In the rows, 128 means zero.
Where one turn sends some rows of the set: a few examples, then the rows asked:
j_430: [123 145 132 115  96 140 147 158 132 150 147 165 147 123 127 114 151 123
 143 122 116  96 123 136 137 133 133 151]
j_158: [108 114 139 123 112 131 128 141 107 152 146 144 108 123 148  96 129 110
 139 139  93  94 131 127 126 128 132  95]
j_305: [121 120 126 122 101 139 142 144 126 143 162 163 128 122 138 100 150 107
 156 132 114 109 123 128 123 136 123 134]
j_645: [112 133 159 119 128 127 142 148 134 173 130 141 125 140 135 107 135 133
 141 127  88  77 134 142 132 124 138 128]
j_171: [118 134 139 125 148 141 144 109 120 151 125 120 153  85 117 125 130 150
 110 116 121  98 117 140 120 137 133 103]
j_323: [113 110 122 123 137 151 131 154 109 117 127  88 131  96 103 110 111 124
 139 118 157  89 126 131 143 116 129 134]
j_427: [129 159 135 109 131 133 144 169 151 147 130 138 133 114 114 101 103 156
 124 109 144  82 130 155 129 132 105 111]
j_936: [118 119 135 122 142 147 132 162 111 121 124  86 135 102 102 114 113 135
 133 116 158  94 123 137 141 121 130 144]
j_412: [133 137 134 119 146 132 148 165 148 136 164 130 115 118 122  84 114 133
 146 122 129  88 138 147 119 137  93  98]
j_87: [111 128 118 115  84 141 133 133 128 151 128 171 134 114 139 110 135 124
 143 128 136 108 115 130 124 129 129 138]
j_773: [ 99 130 138 112  99 131 125 133 121 171 104 153 122 122 141 113 117 136
 127 126 111  83 125 136 131 119 143 114]
j_777: [121 117 135 123 141 148 132 166 108 117 132  84 135 101 102 112 113 131
 132 118 156  96 123 136 142 120 131 138]
j_663: [120 111 140 127 151 144 133 154 116 123 127  83 128 107 107 109 113 133
 140 120 158 100 122 138 130 120 125 144]
j_379: [ 98 132 113 122 134 145 139 128 133 110 117 132  94 120 111  95 107 143
 159 121 131  95 137 139 119 110 143 154]
j_802: [135 151 132 114 127 132 138 180 131 130 156 134 125 108 119  92 106 140
 121 118 139  95 129 146 128 141 103  89]
j_940: [112 119 156 122 112 124 123 143 109 157 135 142 109 130 152 101 125 127
 127 139 106 109 120 134 115 134 131 101]
j_949: [115 150 131 122 120 139 128 161 107  98 127 129 106 118 110 104 105 153
 123 122 139 119 121 142 121 128 149 140]
j_8: [100 125 144 116 118 130 135 128 135 176 110 148 119 132 141 107 125 131
 145 128 100  74 133 139 127 117 138 125]
j_386: [121 134 110 114 138 141 151 152 152 139 150 138 118 106 117  84 109 125
 155 115 126  66 148 141 132 124  99 100]
j_825: [113 132 132 123 147 145 147 104 123 151 122 123 154  82 113 125 131 145
 118 115 116  86 124 135 126 132 134 105]
j_198: [109 128 138 117 107 135 133 154 105 153 146 145 123 119 136 102 132 112
 132 131  85  79 135 127 145 128 142 100]
j_939: [121 134 129 116  84 137 131 149 118 145 141 168 136 117 140 112 140 125
 132 130 136 120 110 132 123 138 130 133]
j_723: [ 99 145 109 117 111 148 130 143 115 103 112 138 104 108 107 103 102 146
 135 118 139  98 130 136 130 115 151 141]
j_50: [123 134 140 127 153 144 150 119 113 143 144 117 154  83 113 120 140 139
 114 118 106  94 123 136 127 141 132  99]
j_976: [121 143 110 110 111 142 133 160 129 132 138 143 122  93 121  91  96 134
 123 116 147  85 132 138 134 130 106  81]
j_963: [113 101 126 126 146 148 133 144 117 120 128  85 123 102 107 106 111 125
 147 122 158  93 127 133 133 114 124 139]
j_713: [121 130 142 129 161 140 153 112 124 148 142 115 151  89 114 119 140 140
 123 117 105  90 125 138 122 138 129 106]
j_770: [117 126 129 126 147 145 145 112 109 140 141 120 149  77 116 118 135 134
 116 119 110  94 123 130 127 137 133  90]
j_973: [114 105 127 125 150 150 137 147 118 122 130  85 125 102 105 106 115 123
 150 120 152  88 130 133 137 115 124 143]
j_850: [106 148 108 120 122 150 140 158 108  94 142 133 109 108  99  97 115 130
 144 118 116  89 141 132 142 118 153 139]
j_175: [112 144 137 125 146 137 145 150 135 110 131 124 102 134 106  99 117 150
 151 122 124 102 135 148 117 121 142 162]
j_14: [116 119 130 129 150 143 144 101 115 144 138 119 142  81 121 115 131 134
 121 123 115  99 122 133 118 136 129  92]
j_122: [125 138 134 116 141 128 141 150 159 147 131 136 114 119 126  90 101 152
 140 119 149  93 131 153 109 130  93 108]
j_12: [115 141 154 116 116 129 138 164 116 162 142 142 131 131 132 108 138 125
 129 125  82  76 134 136 144 130 143 117]
j_965: [116 133 135 130 138 134 133 151 114  96 145 123  92 127 116  91 113 141
 144 130 130 124 126 140 108 130 137 139]
j_833: [120 154 112 106 123 142 147 165 147 142 134 144 134 101 109  97 104 139
 135 107 135  62 142 144 145 124 110 103]
j_199: [105 127 111 127 133 145 139 141 114  94 148 129  91 115 110  87 114 124
 157 128 119 101 139 130 122 120 140 134]
j_279: [119 124 141 129 154 139 144 104 119 148 131 117 144  87 121 119 131 145
 115 121 120 103 118 138 112 138 127  98]
j_208: [114 126 128 118  99 137 140 130 142 158 129 168 130 126 138 109 140 127
 155 128 132 104 119 136 116 129 123 150]
j_16: [113 112 122 122 139 152 133 153 114 121 123  88 133  96 101 111 113 126
 141 116 156  84 128 132 146 114 131 141]
j_84: [118 133 119 116  94 144 146 149 127 145 155 167 139 115 129 106 151 110
 154 126 112  93 127 127 138 132 131 140]
j_838: [109 131 152 116 100 125 120 146 110 164 115 148 120 126 146 112 118 139
 115 133 115 104 116 138 123 129 140 105]
j_693: [123 110 139 127 152 144 135 157 116 120 135  81 128 108 105 108 117 130
 142 121 152  98 125 137 133 121 124 144]
j_289: [118 160 133 121 132 141 142 171 118 102 137 127 115 122  96 105 118 149
 135 114 118  97 133 144 136 125 152 154]
j_167: [114 127 133 126 158 143 152 102 127 152 131 120 149  86 115 118 136 139
 126 117 109  85 128 136 123 132 131 107]
j_166: [123 138 139 118 105 135 146 146 142 158 139 163 140 132 132 113 148 132
 149 126 123 104 119 141 122 134 127 157]
j_898: [116 128 110 113 126 137 136 138 148 141 131 142 109 103 128  85  95 134
 143 120 150  85 135 140 117 124  96  91]
j_716: [127 127 137 122  98 134 137 152 121 143 158 161 130 124 141 104 147 119
 142 134 126 124 112 133 116 142 122 134]

j_723 turns into j_289
j_16 turns into j_777
Where do these go?
j_427 turns into j_412
j_940 turns into j_8
j_84 turns into j_939
j_171 turns into j_713

